[[ 48 108  66  62  46  61 140 154 221 217  62 105 216  96]
 [ 34  56 222 112 119 200 153 172 224 223  45 114  32  74]
 [ 29  84 198 188  33 206 183  25 192  50 138 118 140 192]
 [150 220 134 211 154 217 160  84 112 191 213  66 157 121]
 [105 219 159  70 130  50 135 148  90  29  48  27 199 111]
 [105 203  37 220 225  42  75  51 119 128 104 148  54 112]] result: 37

[[ 21  15  19   1  13  21  21  25  15  20  24  39  17  39  -5  20]
 [ 20  22  21  -7  23  28  17  20   8  25  19   6  32  29  41  20]
 [ 12  20  13  19  29  26  13  16  13  18  19  16  33  21  14  17]
 [ 16  15  12  21  20  33  13  17  25  19  19  35  26  31  -4  23]
 [ 23  15   4  12  20   9  22  22  13  20  25  22  14  12  49  24]
 [ 25  13  -3   9  20  11  17  26  34  11  25  10  23   7 -25  14]
 [ 23  11  22  30  16  27  22  18  -1  18  19  -3  21   7  24  21]
 [  5  19  27 -19  10  23  10  12  14  19  19  12  -1  18   6  22]
 [ 21  16  19  22  28  40  21   8  35  11  24  47  26  16  24  10]] result: 19

[[33 34 38 35 62 46 36 62 51 46 38 39 41]
 [62 18 24 46 33 28 67 42 36 53 17 39 40]
 [51 66 55 40 30 40 64 29 33 48 50 59 57]
 [31 43 46 60 64 40 24 59 70 62 52 41 18]
 [51 56 50 34 26 39 15 57 23 52 31 62 47]
 [26 37 62 44 88 58 38 49 46 45 48 42 41]
 [49 66 59 26 36 56 32 34 58 23 59 59 48]
 [60 72 36 44 42 28 34 51 70 64 64 71 39]
 [43 33 58 38 77 48 72 43 39 41 32 33 44]] result: 58

[[51 55 39 62 83 14 58 61 73 57 57 47 76]
 [66 65 14 47 45 29 68 50 73 56 52 40 76]
 [68 68 55 24 64 69 68 60 60 35 28 56 77]
 [83 73 82 70 58 65 63 53 74 76 65 38 42]
 [66 64 41 87 61 55 64 53 69 86 85 99 70]] result: 41

[[52 71 85 69 48 80]
 [36 53 67 69 52 33]
 [64 58 64 57 62 41]
 [29 32 53  4 72 17]
 [46 54 59 63 50 33]
 [27 23  4 51 27 38]
 [37 34 37 30 41 44]
 [43 56 30 16 55 34]
 [80 48 78 47 61 45]] result: 78
---
array([[-5.78, -5.05, -3.32, -0.44, -6.84,  7.28],
       [ 1.74, -0.55,  0.12, -0.73,  4.25, -0.65],
       [ 3.17,  1.84, -4.41,  1.21, -2.77, -2.29]]) => -3.32

array([[ 7.17,  0.51,  6.80, -2.49,  8.11,  7.01],
       [ 4.65, -3.52, -0.97,  6.17, -1.10, -7.87],
       [ 1.20,  2.35,  3.84,  1.43,  5.24,  5.82]]) => 6.80

array([[ 8.03, -1.25, -4.17, -1.14],
       [ 8.15, -1.33, -4.31, -1.70],
       [ 7.66, -0.77, -4.91, -1.54]]) => -4.17

array([[ 0.53, -1.47, -4.01,  1.15,  2.80],
       [ 3.71,  2.73,  7.92,  5.72,  3.17],
       [ 0.55, -0.36, -1.44,  1.27,  0.48]]) => -4.01

array([[-4.96,  6.79, -4.03,  6.11,  1.39, -4.75],
       [-3.17,  1.81, -0.56, -1.50,  4.63,  0.07],
       [-1.48, -2.16, -4.10,  0.02, -1.21, -0.59]]) => -4.03

array([[ 4.50,  1.44,  1.74,  3.36, -8.38],
       [ 2.88, -1.99,  3.97,  5.68, -0.60],
       [-5.62,  2.44, -1.36,  5.14,  1.90]]) => 1.74
---
[[-184, -599, 685, -441, 512],
 [-543, 431, 696, 424, 384],
 [-374, 634, 819, -472, -741]] | 696, 819

[[19, -3, 20, 2, 7, 27, 17],
 [31, -44, -32, 34, -36, -20, 26],
 [3, -11, -4, 3, -13, -4, 15]] | 34, 34

[[763, -739, -809, 370, -552],
 [81, -879, -540, -133, 352],
 [-527, -772, 48, -594, 401]] | -540, 763

[[33, 39, 35, 1, -31, -12, -28],
 [-20, -23, -22, -1, 30, 6, 16],
 [11, 10, 4, 20, -9, 21, 3]] | -1, 39

[[878, 468, 782, 282, 213, 699, 318],
 [593, 468, 573, 282, 213, 699, 152],
 [341, 75, 190, 427, 402, 699, 152]] | 282, 878

[31, -35, 37, -5, 31] | 37, 37

[35, 19, 98, 3, 79, 54, 4] | 3, 98

[41, 18, 43, 85, 3] | 43, 85
---
array([[ 6.73, -2.64, -3.05,  3.07, -0.77, -1.23, -5.15],
       [-6.50,  1.39, -1.86, -4.84, -2.33,  1.61,  4.20]]) | -1.23

array([[-0.71, -4.65, -1.98,  7.92, -5.06],
       [-2.74, -2.77,  4.68, -6.67,  6.40],
       [ 1.48,  5.26, -0.43, -2.49,  3.84]]) | 7.92

array([[-1.02,  2.23,  0.71,  1.44, -7.05,  4.92,  2.56],
       [-1.09,  1.02, -0.37,  1.10, -6.81,  4.38,  2.81]]) | 4.92

[ 8.06,  4.00,  0.81, -2.97,  8.29,  3.45] | 8.29

[ 8.73, -6.48, -4.27,  1.84] | -4.27

array([[ 2.03, -6.69,  6.02, -6.00, -4.58, -5.41],
       [ 3.98, -1.96,  2.46,  4.88, -8.61, -5.27]]) | -4.58

array([[ 1.54,  1.04, -6.70,  1.20],
       [ 0.19, -0.61,  1.55, -0.42]]) | -6.70

array([[-7.48,  4.74, -5.49, -2.02, -1.90],
       [ 6.53, -6.11, -4.67,  7.97, -2.97],
       [-6.59,  3.26, -8.13, -1.99, -1.92]]) | -2.02

[-5.99,  7.85, -4.37, -4.73] | -4.37
---
-0.14,-1.07,7.06,1.69
-1.30,-0.69,5.82,1.74
8.47,-4.02,4.68,0.51
-> 4.68

-1.43,7.80,-3.04,-0.29,-0.57,-0.68 -> -0.57

2.97,-1.39,-7.75,2.58,-3.12,-7.02 -> -3.12

-0.25,0.19,-0.78,-0.38,-1.41,7.31
0.02,0.16,-0.68,-0.26,-1.86,7.82
-> -1.86

1.18,-7.98,1.16,1.47,3.03,0.36,-1.66
1.64,2.01,-1.03,-4.01,1.27,-0.44,-0.96
2.42,4.82,6.66,-6.43,2.15,-0.40,3.24
-> -0.40

0.56,2.06,-8.67,1.61,1.20,7.29 -> 1.20

-5.33,5.06,0.52,0.13,1.24,-2.22
-5.09,-0.59,-0.94,7.23,-1.46,0.29
-> -1.46
